One turn moves each row of this set onto another row. After a few examples, where does it send each row asked below?
liv: [  9   0   7  -6   6 -19   8   1 -12 -19   7 -12 -21 -31  27   9  -4   8
  36   4 -17  10  28   8  24   6  -1  -3 -40   2 -40 -19 -15  46 -26 -14
  -6  20   6  17   8  34   2  13  10  22  13]
Koga: [ 23  10   5  -4   0 -16  25   0 -25  25  13   4 -22 -14   7  -4   6  35
  12   1  -5  -2 -16  -5  40   9   3 -30  13  -6 -47 -29   3  32  -3 -24
  21  28   5 -23 -11  20  17  -2  -6  23  28]
nuf: [ 26  12 -13 -13   2 -32  -2  13  -3  12  30  -7 -27 -16  -2  16  18  14
  37  -6   9   4  -3  -5   0   8  -7  -7 -21  -9 -11 -23   6  23  -7  -9
 -17  19  19 -16  17   3  10 -19  15  24   3]
gov: [ 19 -23  17  47   6 -17  28   3 -20   9 -11  -9   8 -39  49  19  10  10
  -3   1 -16   5   3 -11  18 -28 -12 -27   3 -15 -43 -30 -10  33 -29 -26
 -11  10 -11 -24  19  25   0  -6 -17  -5  11]
rur: [ 22 -38  18  37  11 -21  26   8 -21   0  -6   0   3 -14  38  16   8  11
  -3   5   5   6  -1  -7  18 -16 -12 -20  -6 -11 -42 -34 -15  15 -25 -22
 -20  15  -5 -45  26  35  13 -18  -7  -8  24]
geb: [ 25 -15  36  23  20 -13  44   8 -27   4  15 -18 -11 -24  53  18  -2   3
   5   7 -21 -10  -1 -10  11 -20 -21 -12   4   1 -41 -29  -8  44 -29 -23
 -23  -4 -20 -18  21  23 -24  -9   1  -4  -2]
tipam: [  9 -22  10  35  20 -11  10   8 -13  14  10   3   5 -25  52  23  21  13
  -2  18 -25 -17  -1 -15  20 -37   2 -12 -13  -7 -24 -36 -26  37 -33 -35
 -14  21  -8 -31  27   1  -1   0   4   4  -2]
Rotot: [ 35   2  12 -15   9 -48   9   6 -14  21  36   2 -18  -3   7   7  -5  22
  28   8   2   8  -7   2   0   5 -17  -8  -3  -2  -6 -15   9  14   1  -1
  -9   5  13 -11  20  28   3 -21  -6  42   9]
kob: [ 26 -26  25  25  -3  -4  15   8 -10   2  18   8   5 -22  25  12  18   0
  -3 -11 -37 -11   5  16  24  -5   0   6 -17 -20  -7  -4 -15  46 -34 -18
  -4  15 -15 -15  19  -3  -1 -14  -6  -2  19]
motef: [ 19  12 -21  -2   4 -22   7   1  -7  12  16  22 -33 -14  14  18  25  27
  42   0   6 -11 -24 -12  24   2   3 -20 -12  -5 -24 -23  -3  23  -5 -30
  -1  35   9 -12   5  -5  17  -7  13  19  11]
Denat: [ 19   5   5 -14  27 -32  -7 -17  -4  -3  10  -4   9 -22  36  -3  16   0
  35   8 -12  13  -7 -31  12   1 -12  -9 -11 -14 -18 -23 -36  13  -1 -11
   6   9  -3  -2  24  40   5 -22   7   6  17]
Mero: [ 13 -16   2  -2   8 -16  -5  10 -33 -13  25  -2 -16 -10  45   9  -1  28
  33  25 -10 -21  23   5  29  -9  -1 -13 -20  23 -15 -14 -14  32 -27 -28
  -2  23  -7   4  19  20  16  24  -7  33  15]
pusud: [ 20 -14  19  24   4 -11   7   9  -5  14  18 -15   4 -26  41  12  28 -10
  -2   6 -38   2  11 -13   3 -15  -1   2 -28 -14 -26 -21 -27  51 -30 -20
 -20   7  -1 -20  21   8  -7 -13  18  -4   4]
nid: [ 30   7  11 -14  19 -38  40   4 -41  -6  10 -13 -22 -11  35  20  -8  23
  18  12   1  -7  24 -17  25  10  -5  -3 -19  11 -42 -25 -27  24 -20 -12
   1   4  -2 -11  23  14  24  22   9   5   4]
fafu: [ 23  -4  12 -15  11 -37   6  10 -10  21  35   6 -23  -1   4  10 -11  21
  12  18   4  10   3   5  10   0 -13  -9  -8   0 -17 -26  16  10   1  -2
  -9   3   2 -13  10  32  -4 -15  -9  51  10]
revef: [ 13   9   5  -7  41 -19 -11  -4 -10 -15  10 -20 -12 -26  37   2  18  17
  41   8   3  10   1 -11   9 -14  -6 -12  -4  -7  -8 -42 -33  15 -10 -31
   7  21  -7   1  33  17 -12 -13  12  14  -1]
piga: [ 11  12  -2   9  22 -23  11 -15 -36  -7  18   1  -8 -18   7   6 -19  34
  23   8 -18   4  26 -17  35  -1   1 -14 -25   2 -25 -31 -11  27 -25   0
  -3   3   2 -11   6  46  20  12  -3  16   5]
faf: [ 20 -15  24  41   6  -4   6   1 -29   1  32  -8   2 -19  32   5   4   9
  -5   6 -37   0   9 -10  10 -14 -17 -12 -11  -7 -10 -24  -6  41 -29  -8
 -29 -14 -23 -22  19  21 -15 -18   3  -1   1]
zogi: [ 16   7 -18 -10  -3 -14   8  10 -10  13  21  14 -40  -8  16  19  27  15
  26   4  11 -16 -12  -9  33  10   3 -17  -5   2 -27 -26   2  20  -9 -31
  -5  29   2  -9   0 -16  19  -2   9  20  10]
Kom: [ 25  -1  24 -18   7 -33  27  11 -17  20  17   0 -32 -14  14   0 -10  21
   8  13   0  23  -4  21  17   8  -4 -19   3   2 -50 -29  -1  31   4  -7
  13  19   4 -17  -2  31 -10  -8   6  37  20]
Vika: [ 40   2  24 -17   9 -48  24   5 -26  14  21   3 -30 -20  27   1 -11  32
  25   8   6  11 -22  21  11   0  -8 -23  14   1 -37 -17   0  22   1 -15
   9  21   6  -5  11  24  -8 -14   0  34  13]
zosen: [ 14 -20  37  40  12 -12  32   6 -18 -15  -4  -6 -19   0  24  15  10  13
   8   3 -11  10   6 -16  10  -3 -21  -1  -6 -10 -39 -39   3  23 -24 -29
 -19  -1 -11 -21  28  35 -15 -20   4  -7  13]
kovu: [ 21 -22  36  30  14 -13  44   7 -20  -5   8 -14  -7 -19  48  18  -2   5
   1  12 -22  -2   1 -19  11 -14 -27  -8   0   0 -40 -30  -5  40 -26 -22
 -19  -7 -21 -15  22  23 -24 -15  -5  -3   3]
biko: [ 29 -42  16  15  11 -12  23  20 -11   0  12  -4  13 -21  40  12   9   9
 -11   4  -7 -15  -3   4  25 -16   1  -5 -15  -7 -24 -22 -26  38 -35 -23
  -4  30  -5 -42  24   0  14 -21  -8  -2  26]
punu: [ 35   9  14 -19  31 -19  17   2 -15  -9  15 -26   3 -38  38   8   4   6
  44  -7  -7 -10  -3 -25   9  -6 -21  -8  17 -10 -14  -9 -18  25 -13 -19
  25  18 -15   4  20  10   1 -11  -6   5  11]
Muru: [ 34   5   3 -18  33 -23  -1  -7 -30  -7  30  -1   3 -38  40   0  -5   7
  33   1  -1  -2  -8 -14  15  -9 -13 -25   8   0 -12 -16 -35  12  -6   3
   7   7 -21 -18  17  22   6 -17  11  -2   8]
naz: [ 12   1 -10 -12 -15 -23  -8  22  -5  16  21 -11 -28 -10  -2  15  25   0
  25   0   8   2  12   3  13  13 -10 -12  -7 -10 -17 -29  21  25 -13 -15
 -13  17  16 -16  15   1  12  -1   2  32   9]
Sim: [ 12  -9  10 -14   5 -33   1  16 -10  21  30  11 -24   3   4  11  -4  13
  15  21  -1  12   8  11  11   3 -14 -11  -6   6 -14 -29  16  19   1  -3
  -8   7   5 -18  13  28  -5  -6  -5  52  11]
fanu: [ 29  10   4  -4   1 -30  13  -1 -16  10   8   6 -23 -24  18  -3   8  42
  34  -1   0  -1 -29  -5  25  -3   4 -29  14  -8 -43 -22   6  31  -6 -36
  23  40  14  -4   0  16   7 -14  -2  25  22]
koz: [ 22 -11  25  36  11  -7  10  -1 -28  16  34  -4   6 -15  36   5   5   3
   0   7 -42  -5   7 -16   8 -18 -14 -12  -8  -4 -12 -18 -10  42 -28  -8
 -29 -13 -17 -23  14  32 -10 -17   1   0   2]
bof: [ 15 -27   8  34  17  -7  18  12 -11   7   9  -8  10 -25  50  20  20  18
  -8  16 -18 -14   2 -14  23 -31   4 -11 -17  -3 -20 -37 -27  41 -33 -35
  -7  20 -12 -33  27  -3   0  -7  -5   1   9]
Tataf: [ 19 -18  16  28  -3  -8  13   6  -4  10  13  -8   6 -26  41  13  29  -7
  -7   4 -38  -1   9  -7  12  -9  -4   2 -32 -18 -19 -18 -25  49 -27 -20
 -20   4 -11 -13  23   3  -7 -12   7  -3  10]
roge: [ 18 -13  35  43   8   2  12   4 -26 -13  21   6 -22  -7  14  13  11  16
   6  -6 -32  -1   9   9  17  -7  -7   3  -7 -11  -8 -25   1  35 -32 -22
 -16  -2 -24 -13  23  12 -22 -14   8  -5   3]
Vele: [ 26  10   1  -2  -1 -19  16  -1 -22  19  14   4 -26 -18  14  -6  10  37
  11   1  -1  -2 -18  -8  36   6   6 -29  17  -9 -46 -24   4  25  -7 -32
  22  34   9 -10 -11  12  20  -9  -9  22  23]
Nuluk: [ 33  -2   4   2 -13 -34   2   6 -43   3   5 -25  -3 -24  37   4   6  18
  23  -1  -4  -4  33  -6  19   4  -4 -19  -4  -3 -33  -5 -10  24 -28 -18
   6  14   7  -2  22  25  38  25 -11  13  21]
pivi: [ 19   8   4   9  31 -20  -2 -13 -18   2   3  -1  -7 -35  40  17  19  10
  48  -7  -9   1  -1  -4  18 -16 -16 -20  15 -16   1 -14 -19   6  -7 -25
  12  18 -19  13  24  21   4   2 -13  15   3]
nefip: [ 36   2  26 -19   9 -38  30   8 -20  19  18  -1 -33 -20  20   0 -12  26
   4  11   6  18 -11  16  19   5  -5 -19   6  -4 -53 -25  -3  21   4 -12
  15  22   1  -8  -3  23  -5 -11   1  35  16]
lotal: [ 19   4 -11 -14  -9 -24  -9  19   0  13  27 -10 -29 -15  -2  17  18   3
  25  -3  12   7  11  -1   7   9  -6  -8 -16 -10 -18 -26  19  20 -11 -11
 -18  12  14  -8   9   7   7 -13   6  32   8]
lopa: [ 16   8 -12 -11  -4 -13  20  12 -17  19  19   7 -39  -8  14  19  28  15
  22   2   8 -19 -11  -3  37  15  -3 -20   0  -1 -32 -31   2  26  -7 -28
  -1  28   1 -20   4 -14  21   8   6  18  11]
mip: [ 18 -17  20  41   8 -17  23  -1 -18  14  -8 -15   9 -39  48  17  13   8
   3  -1 -23  -7   0 -16  19 -30 -11 -22   8 -23 -44 -31  -3  37 -35 -33
 -11  13  -4 -19  22  28  -4  -3 -16  -2   6]

roge -> rur
bof -> faf
Now find these:
Denat -> punu
Koga -> naz
piga -> Nuluk
lotal -> nefip
motef -> Rotot
tipam -> koz

One turn moves each row of this set onto another row. After a few examples, where does it send each row asked below?
tuva: [-18  13   8   5  -1 -21   0 -10  18 -25  20  12 -23]
Gaf: [ 32   7  12  11   9 -28  -1  -6  21 -17  11   8 -15]
gevo: [-20 -11  10   3  -1   6   4 -18  34  -4 -12  20 -41]
sames: [  1 -14  35   4   4 -14  14 -27  33   0 -24  -1  -3]
nik: [  8   9  24 -14  -6 -13   2 -30  13  15 -20   7  -6]
Vuve: [-13  17  18 -21   8  11   3  14  20  -8  -4 -12  -2]
pugab: [-16   7  29 -24   1   6   3  19  22   4   3  -2  -9]
Fela: [  5  11   2 -20 -22 -16   0  -3  39 -19  14  17 -15]
rem: [ 11   3  25 -13  -9  -6  16 -27  26   8 -27  -7   0]
Dabon: [  7  -1  -2  10  26  16  -8  11  27 -17  -9   1  -4]
Lub: [-14 -12   5   1  -5  -3   1 -30  41  -1 -22  17 -24]
kam: [ 22   1  10   9  23 -25   7  -6  27 -23  16   2 -16]
Pavab: [ 29  16  21  18  13 -29   0   2  25  -6   0   7 -16]
Firap: [  1  -1   6   6  28   8 -11   7  37  -6 -10   8  11]
tira: [-11 -11  -2  -6  -6  -4  -2 -31  31  -9 -18  17 -35]
sekuf: [ -2  23  13 -25   8  11   2  13  35   0 -11  -7   0]
Reles: [-12 -10  -3  -3 -12  -9   4 -27  30   7 -16  10 -33]
guz: [  8   5  19  -5  11 -14  34 -22  30  -5 -24  -5  -4]
lak: [ -7   5   8  -9 -15 -24  -3 -10  22 -32  11  15 -26]
Dekod: [-11  -7  14   4   8   2  -8 -31  42  -2 -13  17 -34]
gos: [ 29   8   6  18  17 -18   8  -4  23 -21   8   0 -12]
nepe: [-12  -7  10   9   1 -13   8 -28  33  -5 -19  24 -33]
bizon: [ 10  17  25 -16 -10 -20  -8  -4  25 -29   9  25 -20]
ril: [ 31   3  23  23  16 -17   1  -6  37 -11   7   2 -16]
Nez: [ 28   9  20  13  10 -18  -1   5  27 -14  20   9  -6]
tum: [  4  -6 -11   2  21   8 -16   2  19  -9  -9 -13 -21]
doz: [ -7   5   3  13  10  22 -11  12  16  -7  -9  -3 -15]
vuka: [ -7  11  20 -28  -2   4   5  12  30  -6 -10 -13   5]
dofu: [-16  13  24 -20   4   9  -9   8  23   3 -13 -13  -8]
rimo: [ -4  18  32 -26  -2  -3  -1  19  23   0 -10  -9 -10]

kam -> sekuf
dofu -> nepe
Now find these:
vuka -> tira
Dabon -> rem
Firap -> nik
Pavab -> pugab
sames -> bizon
Vuve -> Lub
tum -> guz
ril -> rimo

